T: rows in 3 groups, each row roughly a mix of its group's directions (one row in no group)
T (121 x 11)
[[-22 -40  25 -22  27  -3  -1  48  20  -4   8]
 [ 57 -38 -13   3 -12 -17 -20  18   3 -26   5]
 [ -1 -46  -3  24  -1   8 -30 -51  -2  -4  20]
 [  0  42  53 -21   2 -16   6  28  20   7 -15]
 [ 39  18   5 -24  20  -1  28  29  37   5 -30]
 [-27 -34  15  32  42   6  -8 -12  -8 -37  -8]
 [-19  20 -27 -58  -4 -14   5  11   1  37  11]
 [-44  28 -38   7  10  13  18  24 -12 -33  11]
 [ 38  50  -8  -7  -7   4  15 -24 -40   2  14]
 [ -3   8 -39  32  14 -19  -7  -5   1  38  46]
 [-39  -7  -1 -36  11  26  13  31  26   4 -34]
 [ 17 -27 -29 -32 -20 -24  -5  32 -15 -25  32]
 [ -3  -4  35 -30   4  23  -8  21 -22 -50 -22]
 [  2  -7  -9  38  -1  19 -14 -25  11  10 -61]
 [ 22  22  29  37  -6 -15  26  -2 -36   1 -37]
 [ 26  32  -2 -16 -35  -3  49  18  13 -25  -2]
 [-23  31 -31  11 -37 -14  39  20  -5 -11  24]
 [-28  20  58  -3  34  10  13  -3  -9   2  24]
 [ 23  28  39  -9  10   0 -25 -12  34  43   2]
 [-49 -21 -34 -21 -10 -10   2  40   4 -10 -19]
 [-24  23  46  -6 -14  38 -20 -20   6  27  16]
 [-26 -50  -5  23  -7 -19  16 -17 -35 -29   5]
 [-16 -10  45 -11 -26  12  -4  47  23  22 -14]
 [-27   6 -49 -10  22 -31  -6  15   6  41  -7]
 [-59  -3  -6  13 -30  34  11  -9  10 -17 -19]
 [-41 -17 -35 -25  22  21 -26  36  -2  -1  -3]
 [-17  36  40  -4  -6 -16  47  13  19   7  23]
 [ 29 -43   1  -2 -16  11 -16 -16   0 -32 -46]
 [  1  34 -12  -7 -14 -13   4  26  27 -34  49]
 [ -7   5   8 -35  33 -14 -19  31  27  30 -34]
 [ 13   9   3  53 -21 -29 -39  23  15   9   9]
 [-15 -24 -50  20 -22 -18   5 -30  12 -29 -20]
 [-47  21  22  -8 -10 -10  42   7  -4 -18  34]
 [  0  -2  23  -1  21 -22 -25 -41  -7  54  -7]
 [-36 -25 -38 -22 -28 -30 -20  -5  23  11  15]
 [ 31   1 -28  16  11  49 -13 -16 -39   5 -18]
 [ 33  11  21 -13   7 -31  13 -42 -10  43  10]
 [ -3  -7  -1 -18  13  -4  18  -8 -45  34  52]
 [  9  16  12   8  49  25  21  34  37   3  16]
 [ -9 -22  28 -54  10  -8   8 -31   7  23 -27]
 [ 18  49 -41  13  12  15 -36   2  20  10  -4]
 [-23  11   5  52  -7  52 -19  -6   8   4   7]
 [  0   5  39  35  -6 -19  11   7 -30 -36  33]
 [-28  24  -4  -2 -42 -31  19 -11  30  11  33]
 [-41  -1 -23  37   3  -9  17 -28 -20  26 -30]
 [ -1 -14 -39   8 -34   3  45 -31   3  -7 -28]
 [-48 -30 -24   5  -1  -1 -44 -16  19   0  19]
 [-17  35  10  26 -14  -5  24 -42   4  17 -39]
 [ -1 -21  27 -27   5  -7 -21 -26  -4  46 -38]
 [-57   8  28  13   3  -4  14 -19   4   2  43]
 [ -7 -17   6 -11  -6   8  43   1 -47  -9 -44]
 [ -5  -9  57  -8  10 -32  11  36 -24  -3  14]
 [ 19 -10 -20  -2 -16 -11 -33 -27  23  11  56]
 [-13 -28  10  33  -8 -55  -1 -19  25  20  10]
 [ 17  18  32  22  16   6 -60   2  19  15 -15]
 [-42 -26  -5 -52  -6 -33  -6  -1   0  -4 -20]
 [ 18 -41 -29 -36  24 -32  25   6   1  -8 -14]
 [ 20   6 -21  27  31  24   3 -10  34  21 -44]
 [ -5  -6  49 -30  18 -22  32  22 -27 -13  13]
 [ 21 -37  13  24 -21  16  -1 -24  -1 -28  46]
 [ 25  -1  -5 -35 -20 -11  29  56   5   8 -15]
 [-26  13  -1  17 -21  43 -20  36  11 -28  25]
 [  8  40  30  26 -40  14 -17 -21  29  -5  10]
 [-12 -11 -21  48   5  16 -27 -41  14  -4 -29]
 [  5 -62 -20 -13  12 -16 -40  -8   6  -6  10]
 [ 34 -14  -3 -18 -29 -14  40   4  35  29  18]
 [ 10  11  12   7  34  34 -15  12 -49  27  21]
 [ 11  49   9  40 -15   3  24  -9   9   3 -40]
 [-26  20  20 -18  -8  14  41 -18 -41  31  12]
 [ 20   8 -15 -34   3 -18  56  18  21  -4 -26]
 [-22 -43  19 -29 -13 -28 -33 -22   5  24  12]
 [-34 -10   8  38 -17 -28  12 -41  29  -6 -14]
 [-30  34 -33  11 -13 -15  45  -5  -5 -15 -27]
 [-17 -33  -4  -2   5 -40  17  13  41 -19  36]
 [  1  22 -10   9 -28 -12   2 -53  -1  31 -37]
 [ 49  24  18  17  -6  34  12  25   5  12 -32]
 [  1   0   2 -22  39  -5  13  -2 -19  62  18]
 [-33 -41 -18 -17  34  -1  -4   0 -40  24   5]
 [ 20  24 -10  15  14 -15 -18  -2  28  63  -2]
 [  9 -16  -5  31 -17 -67  22   7   4  -2   6]
 [ -7  39   5  -2  40  15   8 -11  25  19  46]
 [ 17 -33 -28 -29 -36 -34   2  14 -18  -5 -27]
 [  4   8  42 -18  -7  18  -6  19   7 -43  45]
 [-44  -7  -7 -28 -29 -17  41 -26 -21  -3  -9]
 [ -8  48 -12  -8   4   2  35   5   5  54   0]
 [-55  10 -35 -21 -29 -11  11  27  -9  -9  -5]
 [-10 -46   4 -27  17 -19 -21  33 -12 -14  36]
 [ 43   0   1  -6 -41  -1   3   8 -39  -3 -40]
 [-25  -4  23 -63 -15 -21   8 -17  14  11 -16]
 [ -4  10  11  15 -46  28  11 -10  19 -52 -13]
 [ 12  47   5  31 -15 -23  37  -1 -11   4 -33]
 [  4   9   4  -1  49   0  -5  11   9  58 -25]
 [  4  25 -25  -1   7 -41   8  41 -38   6  23]
 [  9 -41 -36 -15   8 -17  -9  -6   3  12 -53]
 [ 15 -11 -28 -10 -16  24  28 -31  22  48 -10]
 [ 17  26  14 -34   2  26  21  22  12  36  38]
 [ -4  25   9  14   9   3   5 -53 -46  -2 -28]
 [ 12  -9  -7 -31 -17   1  16  23 -18 -29  57]
 [ 26  -2   9   8   9  34 -13 -29   7  57 -21]
 [-47   5 -22  14   7  10 -14  45   0 -14 -35]
 [  1 -64 -24 -21  -9 -17 -18  -9  27  -7  -8]
 [ 12 -24  18 -44   1  -7 -37  -5  36   8  31]
 [  4   6  30  30 -11  26   0 -30  10  -3  56]
 [-35 -16 -22 -26  -4 -33 -23 -40  -8  10  27]
 [ 35 -19 -14   0  45 -19 -37  35   7   3  -2]
 [-15 -24 -12  38   2  44 -23   9  18 -33 -21]
 [ -2  -6  43  38   7 -32   7   8 -44 -14  10]
 [ 19  14  44 -14 -13  31  33  12 -17 -16  34]
 [ 42 -26  -3 -36 -23  -7  38  26  -5  -3 -17]
 [ 28 -65   3  11 -16 -19  15 -17  -4  21  -4]
 [ 18  26  26  43 -21  17 -17 -17   6 -30 -32]
 [-22   8 -19  42   6  41  22   2  29  14 -28]
 [ 10  -6  -7  16 -24 -28  19 -56 -23   7  30]
 [-36  20  33   6  15  15  13 -17   0  47  29]
 [-51 -40  -6  -1 -14  16 -15 -16 -29 -26  -1]
 [ 28  20   8  15  -6  37  25  25 -31 -27  30]
 [-18  43  29  28  25  12 -26   6 -33 -19   6]
 [ 16 -18   1 -13 -32  25 -52  17  14  33  -3]
 [ -5 -30   4 -38  25  -9   8  54  -8 -18  17]
 [-31 -26 -49 -36  -8 -21 -19  14   3  -1  17]
 [ -4 -32 -23  -1  39 -20  11   2 -42   1 -37]]

which group is each row in? (one row of each group first)
[-13  38 -37 -20 -31  -6  19  28  -3  -7  35]  (104)
[-35   2  -1 -11  -1   9 -25  52 -27 -34  -7]  (124)
[ 18  28 -29 -34   3  39   2   1  18  34 -24]  (93)

[ 15 -18 -28  -8   4 -12  37  13 -41  31 -31]  (93)
[ 36   1  38  20 -21  20   9 -31  26  27  15]  (93)
[ -4  -6  13  15 -13  -1 -22 -13 -63 -26  28]  (124)
[ 18 -27 -37  16  -5  19  17  24   7 -47  23]  (124)
[ 38  52  12  14   1 -13  -6  14  22  33 -16]  (93)
[  4  31  28   8   7  24  32  51  -7 -23  11]  (104)
[  6 -24   0  27   7  -5  18  -5 -15 -26 -64]  (104)
[-38  33 -11  25  11  -3   9   7 -35 -29  34]  (93)
[ -2 -15  -4 -48  25 -43  10 -26 -29   8   6]  (104)
[ -9  47 -18  13   8  47   1  12  10  23 -30]  (104)
[  5 -30   4 -51  26 -18 -13  13  29   2 -33]  (124)
